50 stands for zero in the data rows.
Here are some rows, each followed by its group. Rows of different groups can look alike.
47 64 47 25 50 24 46 49 59 68 40 45 56 50 38 51 42 49 60 55 68 45 81 64 d
51 41 54 61 47 75 37 33 62 58 53 47 45 62 48 74 85 58 41 51 47 46 42 36 e
52 40 34 43 57 24 39 41 46 38 46 64 52 43 49 30 53 45 54 81 31 75 44 41 f
42 46 53 51 50 63 49 39 46 69 75 43 54 45 25 64 52 51 32 43 55 56 46 40 g
55 40 43 49 68 31 42 43 49 37 46 86 41 62 56 33 52 47 48 71 55 84 45 42 f
53 42 45 47 47 56 48 50 49 43 50 45 49 58 49 47 45 47 45 32 28 34 46 46 h
49 44 49 77 47 80 36 47 50 47 57 47 55 36 57 68 78 57 40 58 31 40 42 37 e
35 71 47 38 48 42 52 45 54 43 37 48 51 59 33 49 31 54 57 49 56 43 81 59 d
50 42 46 63 47 69 45 39 59 62 53 45 44 56 54 68 72 51 37 48 38 44 42 35 e
46 44 89 70 50 54 50 42 48 69 79 46 52 38 15 56 54 60 22 40 49 41 43 36 g
48 39 60 49 50 73 50 38 47 73 87 46 48 59 22 70 44 54 51 57 25 54 44 37 g
53 45 43 52 47 51 45 55 47 35 53 46 50 52 65 58 40 47 37 45 43 50 50 50 h
62 43 41 41 70 48 44 39 47 49 49 83 47 47 42 21 62 42 59 76 59 80 46 38 f
54 43 40 53 47 57 45 47 48 48 51 47 51 46 50 45 51 50 39 55 55 52 46 48 h
50 42 46 67 46 62 38 49 61 65 54 46 44 47 43 65 71 55 45 51 43 59 43 39 e
41 76 71 48 44 30 95 89 52 23 38 50 53 55 69 43 47 38 40 42 41 39 46 95 i
56 40 45 39 46 42 42 51 43 43 51 44 46 41 61 38 39 42 33 56 68 38 51 49 h
50 43 33 45 48 47 55 47 43 38 38 43 50 44 49 33 45 47 77 40 68 59 44 44 j
53 38 52 63 48 77 42 39 57 53 48 45 46 62 55 58 78 64 47 43 48 51 42 37 e
49 52 42 36 49 22 53 54 45 39 40 50 51 48 69 33 33 47 73 58 37 39 45 59 k
56 37 38 57 68 29 43 41 50 42 43 83 36 45 46 37 62 45 40 86 32 74 45 41 f
51 35 52 56 47 76 44 44 60 61 48 47 46 66 43 78 67 61 56 56 51 47 45 39 e
47 54 65 52 54 66 47 30 48 63 86 44 52 58 38 72 47 55 57 55 58 63 46 40 g
61 42 51 62 44 51 53 41 48 66 63 51 49 70 56 55 52 48 45 45 44 36 45 34 e
57 35 31 39 54 45 50 43 42 47 37 44 42 53 44 39 51 49 62 51 60 60 45 45 j
56 40 45 54 47 60 37 37 59 64 56 46 48 42 41 75 85 51 54 61 61 49 45 37 e
40 71 48 39 45 37 48 49 58 39 38 44 61 43 34 67 34 50 60 42 49 51 72 57 d
37 64 42 38 48 36 47 54 56 36 45 48 59 46 48 52 57 49 61 38 75 38 77 65 d
55 39 36 31 51 28 55 49 47 43 37 45 53 57 39 36 40 44 54 48 43 58 45 48 j
54 44 38 45 46 44 40 51 50 54 48 47 52 55 66 49 40 50 38 39 59 43 48 47 h
46 83 72 33 45 48 93 99 53 41 36 49 50 58 71 38 52 43 52 47 34 28 49 89 i
44 61 49 43 48 47 47 55 58 35 40 47 49 25 39 53 47 46 60 43 57 33 75 65 d
48 48 66 59 52 53 47 45 45 81 81 47 51 59 27 86 50 49 38 50 43 32 45 37 g
52 45 42 42 47 45 44 49 50 54 55 44 51 40 62 52 43 49 59 61 53 34 52 47 h
77 44 36 29 51 60 50 49 48 41 50 46 52 41 65 55 36 43 37 43 34 45 43 37 h
57 48 39 64 46 51 48 51 46 46 55 45 54 37 79 53 43 50 24 44 52 43 51 49 h
50 31 49 80 47 75 41 51 60 71 48 45 48 57 51 69 76 60 45 58 49 59 43 36 e
45 90 88 39 47 28 94 92 54 40 37 49 52 38 83 42 39 42 33 51 43 37 46 86 i
42 50 47 47 51 37 48 60 48 53 42 45 54 45 77 30 31 46 80 40 60 48 47 62 k
52 34 54 66 46 59 37 40 57 59 48 44 47 55 39 58 75 56 34 46 56 33 42 37 e
49 42 51 73 48 61 45 39 59 69 48 43 44 54 47 51 74 62 47 57 40 55 41 40 e
55 40 45 49 46 48 44 50 48 61 52 47 44 56 66 64 33 47 34 47 46 49 50 43 h
38 72 46 33 46 41 48 47 54 35 40 45 52 33 34 45 36 43 57 34 67 38 76 60 d
45 58 45 46 46 40 56 62 46 33 43 49 58 38 62 34 47 46 60 51 23 38 46 58 k
64 38 44 52 81 41 37 45 50 51 50 86 44 33 41 40 69 44 46 88 56 88 45 38 f
57 37 39 45 60 45 41 42 48 53 42 64 48 58 53 26 47 52 42 63 49 78 45 42 f
41 65 45 32 46 55 49 51 53 36 40 45 54 26 48 48 41 43 53 39 50 27 76 67 d
46 57 47 40 50 37 52 58 45 33 40 47 51 57 63 42 44 50 73 32 36 49 47 63 k
43 90 92 39 47 33 99 99 50 46 35 49 58 57 68 34 64 49 47 49 54 39 47 88 i
42 62 41 40 50 42 44 44 55 42 40 47 48 51 48 53 48 40 86 48 74 43 75 67 d
52 36 44 67 47 75 41 46 57 57 49 49 43 54 57 62 77 53 45 35 37 44 39 39 e
56 42 38 41 63 33 40 40 46 26 48 77 41 53 40 35 53 39 45 62 52 74 42 43 f
66 36 56 66 47 66 38 35 45 69 71 45 39 39 70 65 70 50 44 41 48 46 43 40 e
41 96 85 41 47 45 98 92 50 50 40 50 66 50 69 37 33 45 48 42 44 49 50 89 i
42 62 46 45 47 44 48 58 49 32 38 48 50 59 56 32 39 52 66 31 60 27 47 58 k
59 56 39 58 47 58 43 57 47 39 52 47 50 63 63 47 40 51 39 54 42 50 49 42 h
60 34 37 44 55 42 60 47 42 46 36 46 44 53 40 39 49 52 94 34 44 83 45 38 j
55 41 49 72 47 60 49 33 58 61 51 45 49 36 52 56 86 60 27 48 42 43 43 34 e
49 40 49 70 46 60 42 50 63 62 44 47 46 61 58 59 83 62 43 52 54 56 40 36 e
52 35 54 78 45 77 43 46 60 71 50 46 49 59 47 70 81 62 33 56 61 44 46 37 e
51 42 56 39 50 74 51 45 47 85 79 45 41 38 26 60 50 58 59 57 55 51 44 38 g
48 40 72 63 50 81 47 45 46 67 86 45 52 58 31 80 62 59 37 41 66 55 45 39 g
55 46 45 60 49 51 43 41 61 78 48 47 47 88 56 60 90 56 50 53 41 64 46 38 e
56 39 40 34 49 40 54 36 47 40 41 46 41 34 48 31 36 49 55 60 41 66 44 44 j
71 46 52 69 46 50 44 49 48 65 63 46 48 58 72 56 71 51 41 42 45 35 42 40 e
55 40 51 69 45 69 37 38 56 48 55 45 43 60 50 65 81 52 48 48 35 40 45 37 e
57 39 37 55 59 35 39 50 47 56 45 66 46 49 49 40 59 39 45 58 50 61 46 45 f
44 54 42 41 49 42 49 61 45 35 36 44 49 48 64 36 48 47 60 34 58 48 48 56 k
45 50 49 50 48 40 54 62 46 36 38 47 50 49 59 35 38 49 54 47 50 63 44 60 k
48 51 45 46 49 34 49 62 47 37 38 49 49 51 67 38 39 49 65 48 43 54 45 63 k
46 54 48 45 47 38 50 58 48 55 37 46 46 63 51 46 43 51 56 36 33 31 47 60 k
42 69 44 32 46 43 47 58 58 36 40 45 52 39 40 60 50 46 56 72 65 50 76 62 d
47 43 76 59 54 80 46 46 45 88 85 45 43 39 29 73 48 60 53 50 56 43 46 40 g
50 50 32 33 50 39 54 38 44 35 40 46 47 52 37 32 36 48 47 44 47 68 44 42 j
51 39 37 52 54 49 35 53 48 38 41 67 45 59 41 40 59 43 57 59 54 82 45 45 f
48 39 45 68 47 69 45 41 64 58 52 45 49 53 54 59 76 55 40 35 49 34 43 33 e
52 42 47 55 46 60 45 53 49 54 50 46 52 46 74 52 37 43 43 57 40 27 47 46 h
62 45 38 48 50 47 44 51 49 37 52 46 60 48 60 61 34 51 40 37 60 47 48 49 h
54 33 36 37 68 48 46 34 50 37 50 73 46 51 46 39 54 48 48 68 55 69 39 47 f
53 31 41 26 55 42 54 40 44 25 34 45 44 63 47 33 44 43 51 39 51 56 45 43 j
38 68 41 47 47 45 48 58 57 54 38 45 53 40 44 68 42 38 65 38 45 41 78 70 d
41 65 49 49 46 38 52 60 56 34 42 48 45 49 37 57 41 42 56 34 51 37 78 63 d
65 42 51 60 44 40 36 42 47 64 63 45 41 52 68 56 51 58 40 56 48 43 46 32 e
42 72 52 33 45 47 46 50 59 47 48 49 54 59 35 69 45 38 41 40 64 38 79 56 d
51 31 35 55 61 32 37 45 49 43 45 65 49 41 51 35 57 42 42 77 42 71 44 41 f
49 55 46 36 45 35 51 57 45 43 41 46 51 56 55 36 39 45 70 35 49 46 47 58 k
47 64 52 42 48 47 57 67 45 35 40 48 45 48 64 32 34 50 55 52 35 35 46 59 k
47 43 58 49 53 71 51 40 46 75 82 44 51 60 30 74 42 51 53 57 43 64 46 41 g
39 49 86 74 52 75 53 45 50 65 80 44 52 50 21 70 50 61 45 39 48 53 47 39 g
Which 4 groups are nearest to each row below, nearest first, going by the distance to the centre of the group?
44 51 40 38 50 44 47 60 50 37 39 47 49 50 61 45 43 47 73 52 60 41 45 68: k d j h
50 45 52 78 47 62 43 39 59 49 48 47 52 59 66 49 80 62 32 55 58 55 45 34: e h f g
62 46 46 63 48 41 43 57 44 54 53 47 52 46 69 52 52 54 28 55 50 52 49 48: h e k f
56 33 46 65 46 64 49 37 59 51 47 48 50 57 54 59 65 49 51 45 63 43 42 40: e h j g
49 41 49 70 45 69 49 44 56 49 50 44 39 68 62 57 80 60 39 51 54 60 43 39: e h g f
56 42 45 52 76 45 34 37 48 25 44 85 52 50 54 37 61 50 37 81 58 77 42 44: f j h e
52 38 40 58 62 36 47 43 47 39 45 62 46 57 65 30 45 47 54 79 48 99 47 40: f j h k
66 41 43 43 75 45 43 41 48 52 49 88 41 46 53 22 57 46 38 99 56 92 46 41: f j h e
57 43 37 51 73 38 46 44 50 43 46 86 47 46 47 33 60 46 45 70 46 71 43 38: f j h k
43 89 71 42 45 43 99 94 48 30 37 51 59 42 48 46 55 43 43 45 47 52 46 92: i k d h
65 37 57 80 45 55 47 36 46 69 66 46 45 52 62 53 56 49 48 44 63 39 46 41: e h g k
Which 4 groups are nearest to each row below, nearest first, going by the average distance to the group's rows?
46 66 45 42 48 49 44 46 54 32 40 44 56 61 28 64 48 46 72 35 52 56 75 59: d k j h
41 89 73 25 45 35 99 90 49 37 38 49 49 37 65 25 47 46 47 41 53 40 49 89: i k d h
43 86 77 37 45 49 97 95 48 47 39 51 68 41 68 31 48 47 29 63 52 40 49 85: i k d h
42 68 47 40 48 47 46 50 57 33 44 51 50 47 38 57 46 47 61 57 75 33 83 58: d k h j
53 39 43 64 46 68 47 44 54 66 52 46 43 70 38 63 88 62 34 60 59 41 44 37: e g h f
Which 4 groups are nearest to each row below, nearest first, going by the distance to the group's nearest row?
44 51 42 35 50 40 42 56 51 35 40 47 51 40 55 27 46 46 59 55 50 50 49 62: k j h d
Which 5 groups are nearest to each row below, nearest first, going by the distance to the centre of the group?
39 67 49 45 47 46 53 58 51 53 43 46 57 48 22 53 48 47 61 40 65 49 76 65: d k j h g
A new table starts here, with new groups. Each row is followed by its group. Groups can overlap.
42 38 41 50 62 44 40 53 37 69 47 41 48 42 43 46 37 53 50 58 59 66 51 48 flag
41 44 42 39 65 40 38 59 59 62 41 39 56 40 44 54 51 42 45 55 66 63 59 42 flag
41 45 37 47 69 32 39 58 51 63 45 37 47 41 39 40 44 38 47 58 60 60 62 35 flag
44 46 44 45 54 37 41 55 51 58 50 31 42 38 39 40 38 29 40 62 53 62 55 40 soap
43 53 51 52 49 43 39 52 41 57 41 42 66 46 40 44 47 48 46 57 55 59 62 46 flag
42 60 54 49 59 41 38 57 70 74 42 34 51 46 39 39 39 00 50 52 64 63 57 40 harp
84 83 39 32 40 73 73 41 34 60 48 62 46 87 77 75 53 48 58 55 55 39 23 48 bean
43 61 44 47 54 36 40 63 51 62 45 48 64 47 43 55 39 65 47 53 62 63 53 40 harp
41 39 46 54 66 33 40 53 38 71 56 44 44 45 43 54 42 67 34 55 63 64 59 36 soap
49 38 50 63 64 65 39 61 65 46 46 41 52 43 40 39 46 46 43 45 50 53 54 54 soap
39 54 48 55 66 49 38 56 65 64 43 29 50 47 41 41 39 41 56 59 51 50 52 44 harp
49 35 48 57 46 36 48 47 58 41 57 66 17 34 46 52 65 61 42 42 34 22 55 46 iron
99 53 62 20 41 34 31 55 39 44 31 67 62 54 89 58 42 43 65 66 59 76 46 54 fern
50 39 71 60 70 67 44 51 46 26 50 64 71 39 38 29 51 54 52 33 36 37 50 55 vine
36 50 45 52 64 39 40 52 65 65 45 40 55 35 42 46 43 52 47 63 57 45 58 43 flag
49 68 55 61 68 64 47 59 48 27 55 59 67 45 37 46 54 47 61 30 40 35 64 49 vine
94 73 44 20 37 58 73 45 26 47 36 64 64 66 69 75 56 47 51 57 62 57 25 49 bean
40 65 37 47 60 32 41 52 66 51 53 45 38 39 45 48 42 58 56 50 59 57 69 47 vine
39 57 51 50 51 41 40 59 55 66 40 30 64 48 44 43 46 52 45 61 64 62 59 45 harp
36 66 50 45 38 39 39 56 52 66 45 41 59 44 47 44 42 43 50 68 64 63 55 40 harp
44 46 44 50 64 53 41 55 38 55 41 36 58 43 41 40 38 27 48 52 60 61 60 37 flag
48 38 46 49 63 59 37 62 49 52 36 42 55 49 37 44 52 43 52 63 58 41 64 48 flag
45 61 34 50 59 46 38 57 61 56 38 36 51 37 51 46 49 50 47 60 59 69 62 44 harp
42 64 43 54 51 28 40 58 51 62 57 34 45 39 42 49 44 47 41 64 57 63 75 40 soap
43 44 40 46 65 38 39 59 71 63 51 38 34 38 38 43 44 42 53 58 55 68 59 44 soap
47 54 46 46 16 68 76 44 50 48 64 60 50 57 71 59 43 56 43 44 50 37 25 54 fern
38 48 40 54 60 41 42 43 51 61 44 38 33 36 39 49 44 63 47 66 54 60 65 43 soap
40 48 37 37 21 69 76 63 48 50 49 56 58 54 75 49 48 62 43 37 62 60 33 59 fern
53 38 51 40 23 63 76 46 37 47 69 52 53 55 63 55 46 66 40 27 46 43 28 58 fern
63 77 76 39 40 61 75 51 38 22 45 70 67 84 44 68 64 39 95 21 41 46 37 56 iron
71 80 37 24 35 66 67 40 37 61 44 74 55 81 76 80 55 44 70 43 55 41 29 56 iron
44 51 46 56 61 31 39 56 72 60 61 53 34 39 39 52 45 47 51 63 50 60 53 48 vine
45 27 38 49 56 54 41 60 76 62 55 41 44 39 46 46 40 68 51 56 57 54 64 39 harp
45 62 41 58 49 50 35 57 13 60 35 36 67 48 43 37 39 79 51 55 61 64 61 36 harp
52 47 47 46 35 69 76 47 68 59 53 49 59 57 76 54 43 40 39 29 55 39 38 52 fern
47 49 52 49 64 45 37 58 69 58 32 48 50 45 41 42 36 22 56 59 52 73 64 42 flag
34 38 44 51 59 44 33 52 50 57 48 35 56 45 38 46 38 36 49 65 46 59 65 44 flag
46 48 59 56 61 28 39 50 61 73 47 34 29 43 45 39 48 60 45 52 63 62 65 41 soap
53 39 44 61 40 39 46 44 47 46 67 66 19 38 48 43 65 58 47 51 27 16 52 46 iron
40 48 45 46 28 64 76 59 46 48 45 53 55 59 81 48 47 68 38 55 58 57 39 56 fern
45 53 51 47 24 74 76 33 50 56 68 55 57 68 76 59 38 67 52 45 56 46 43 57 fern
52 42 60 70 53 47 50 39 60 43 64 71 26 40 44 43 71 51 39 51 41 22 56 62 iron
62 63 67 39 52 66 72 51 34 21 52 62 63 68 51 46 51 51 83 19 48 46 36 56 iron
53 59 46 47 32 70 73 51 41 47 55 57 55 49 79 49 46 65 44 58 58 76 32 54 fern
41 52 45 52 24 59 75 46 37 53 56 60 51 49 63 67 47 63 38 46 58 26 25 59 fern
44 42 45 50 46 47 43 58 43 67 48 37 74 44 46 46 39 55 54 57 60 49 66 39 harp
59 74 76 45 44 66 69 52 37 22 46 65 66 83 51 57 59 47 36 19 39 44 24 62 iron
54 53 52 61 19 51 57 31 50 43 64 71 29 44 42 47 62 59 42 52 27 12 66 58 bean
41 42 52 66 53 24 47 44 67 37 55 54 24 40 45 50 59 52 43 52 40 46 57 46 iron
38 35 43 52 59 32 38 61 64 62 39 40 50 43 51 41 46 65 48 54 65 56 58 43 flag
48 38 54 65 49 20 47 41 56 42 67 64 20 41 44 50 68 53 54 47 40 27 56 54 iron
43 41 56 65 65 61 39 59 49 33 45 39 57 47 36 45 45 53 38 63 47 44 58 49 soap
44 52 56 50 62 37 40 61 53 61 37 36 55 45 40 48 46 71 51 63 52 57 65 40 flag
49 41 66 63 64 64 41 49 37 30 52 50 63 42 38 38 55 60 45 60 45 40 60 52 soap
42 38 52 59 64 52 40 50 57 63 40 37 46 45 40 52 44 54 44 53 46 71 70 43 flag
38 30 54 59 53 38 46 45 51 35 67 56 23 43 44 43 52 59 43 53 26 42 68 40 iron
38 46 41 49 59 43 41 54 36 65 61 37 57 37 45 44 42 67 50 56 60 57 66 41 soap
38 40 56 45 56 36 39 59 44 74 61 35 64 46 41 42 42 39 51 56 63 53 55 42 harp
87 75 45 40 30 62 74 55 30 60 41 63 69 92 71 77 55 37 53 34 47 61 25 61 iron
36 49 45 52 57 36 41 52 59 63 49 23 61 46 39 46 40 64 50 56 56 52 62 42 harp
44 46 42 52 59 53 39 52 51 61 39 36 58 46 42 47 42 50 45 52 57 43 67 44 harp
37 43 51 46 60 45 40 56 57 59 27 37 57 44 39 44 39 63 56 58 58 53 53 39 harp
40 48 60 63 51 31 47 41 70 44 69 55 29 42 46 52 58 45 40 65 45 49 61 66 iron
40 59 47 53 62 46 38 55 67 65 45 36 40 40 41 42 46 18 48 57 58 59 62 45 soap
90 71 38 21 22 62 71 40 36 63 60 65 56 63 87 81 53 45 68 37 56 56 29 50 bean
52 34 51 72 46 34 46 37 65 49 68 62 28 45 48 51 65 47 49 44 37 16 61 59 iron
39 49 53 43 23 65 75 45 49 37 68 51 60 60 75 55 45 58 37 36 54 53 32 54 fern
75 68 46 31 27 63 68 34 43 68 41 68 68 88 73 79 56 43 57 36 49 49 26 59 iron
37 45 42 52 61 41 42 61 69 67 42 44 50 48 46 49 42 47 54 58 57 49 61 41 harp
39 51 46 50 60 40 43 49 26 55 39 29 48 41 44 49 44 62 54 51 61 52 63 45 harp
42 55 47 55 59 38 38 55 61 64 41 30 40 36 50 51 40 38 52 52 56 66 63 41 harp
55 40 48 56 62 68 38 49 46 39 40 41 60 44 41 48 48 53 48 57 52 51 62 54 soap
46 26 40 48 48 51 37 56 88 65 41 32 57 50 46 41 37 32 47 61 54 59 67 37 harp
59 39 53 62 44 34 50 38 60 44 68 65 25 36 44 59 68 45 47 31 31 17 51 56 bean
38 54 57 48 39 64 80 48 40 44 30 54 59 61 84 42 45 62 45 42 47 52 38 49 fern
40 53 50 47 27 69 75 58 51 55 45 51 56 58 78 51 47 63 39 45 54 50 36 57 fern
43 60 61 66 62 62 40 43 54 24 47 44 62 37 37 45 48 53 41 58 38 41 61 52 soap
39 26 50 58 50 28 44 39 53 48 69 63 25 37 42 44 65 64 42 54 41 32 54 54 iron
35 49 44 38 28 61 72 40 48 51 53 57 60 53 67 57 50 68 48 39 58 42 29 58 fern
59 61 67 48 54 61 54 57 50 25 56 70 74 47 42 34 52 45 53 18 35 47 30 64 vine
48 70 64 60 62 61 47 30 39 31 51 60 57 46 40 38 70 50 51 17 35 38 48 45 vine
40 41 44 62 63 43 41 53 62 53 61 55 35 37 43 56 48 56 46 61 45 44 67 44 vine
59 63 71 45 33 60 69 54 30 30 43 66 74 81 60 59 52 47 86 21 37 34 28 57 iron
89 73 40 19 39 63 75 45 33 68 41 63 57 96 71 82 59 39 57 48 53 52 21 53 bean
38 41 53 45 60 37 37 52 68 70 46 40 43 50 40 43 43 57 43 58 62 60 58 46 flag
53 47 47 61 70 63 36 62 44 42 35 40 49 41 36 44 48 49 44 59 45 51 55 50 soap
57 68 70 52 35 69 67 50 35 23 54 70 74 71 52 40 62 46 66 14 37 49 38 53 vine
53 37 70 61 56 64 52 42 44 28 45 57 77 38 40 41 61 43 44 25 41 39 50 61 vine
70 80 61 19 28 62 69 47 14 50 31 72 52 86 62 82 55 36 76 45 49 60 18 58 iron
45 36 35 44 60 35 38 60 59 61 48 39 35 38 44 49 37 54 50 71 52 53 59 52 vine
Group harp spreads out most along one direction. Which 3 other groups' directions of most spread are closest to that one, closest first?
flag vine soap
Which 4 groups are nearest to each row below, nearest first, going by the average distance to the group's rows?
60 33 50 64 46 51 45 40 55 49 69 67 17 40 49 54 57 55 59 48 26 21 63 47 iron vine soap flag
Which 5 groups are nearest to each row below, nearest first, going by the average distance to the group's rows?
38 37 60 64 52 36 42 46 50 39 67 62 21 42 42 51 63 52 37 58 36 40 66 50 soap flag vine iron harp
56 75 74 43 50 64 66 48 48 24 42 68 66 61 43 37 61 49 49 24 45 44 34 56 vine fern iron soap bean
42 26 45 43 60 38 33 57 62 62 42 35 44 43 45 46 43 42 52 64 60 61 62 46 flag harp soap vine fern
39 48 51 64 50 36 44 56 47 40 62 46 31 38 41 54 55 68 48 56 44 50 55 55 soap flag harp vine iron
40 41 54 58 63 23 37 54 68 37 72 45 29 44 43 48 58 45 48 68 44 57 60 46 soap flag harp vine iron
Which 4 groups are nearest to each row below, nearest first, going by the distance to the centre of the group?
49 26 68 64 63 65 36 51 49 27 53 59 62 48 41 43 52 50 47 58 48 37 61 56 vine soap flag iron
49 35 54 60 48 42 44 48 61 41 66 56 31 38 41 57 58 51 50 50 37 66 70 51 soap vine flag iron
Group iron spreads out most along one direction. Which 3 other groups' directions of most spread are closest to that one, closest first?
bean vine flag
Which 3 other groups have their centres nearest to the centre of group iron, nearest first?
vine bean fern
Which 3 other groups have their centres nearest to the centre of group harp, nearest first?
flag soap vine
Which 4 groups are nearest to each row below, nearest first, going by the distance to the group's nearest row?
39 46 42 61 49 22 39 59 66 42 48 52 26 41 42 46 50 38 48 59 49 54 59 52 iron vine soap harp
94 76 48 12 46 58 73 53 35 65 51 61 54 90 70 83 58 32 65 57 56 74 26 58 bean iron fern vine
64 70 58 36 52 68 72 51 41 20 39 76 68 82 61 85 55 41 70 33 51 52 22 58 iron vine bean fern
Which 5 groups are nearest to each row below, nearest first, going by the distance to the centre of the group?
45 39 35 51 54 46 39 56 64 64 44 33 60 44 39 50 37 54 38 60 62 62 56 44 harp flag soap vine fern
53 34 57 66 38 30 49 40 44 37 67 67 23 38 46 47 74 48 48 59 29 18 53 57 iron vine soap bean flag
82 63 55 14 23 65 27 52 39 38 28 51 52 68 84 58 49 46 66 74 58 89 35 58 bean fern iron harp flag
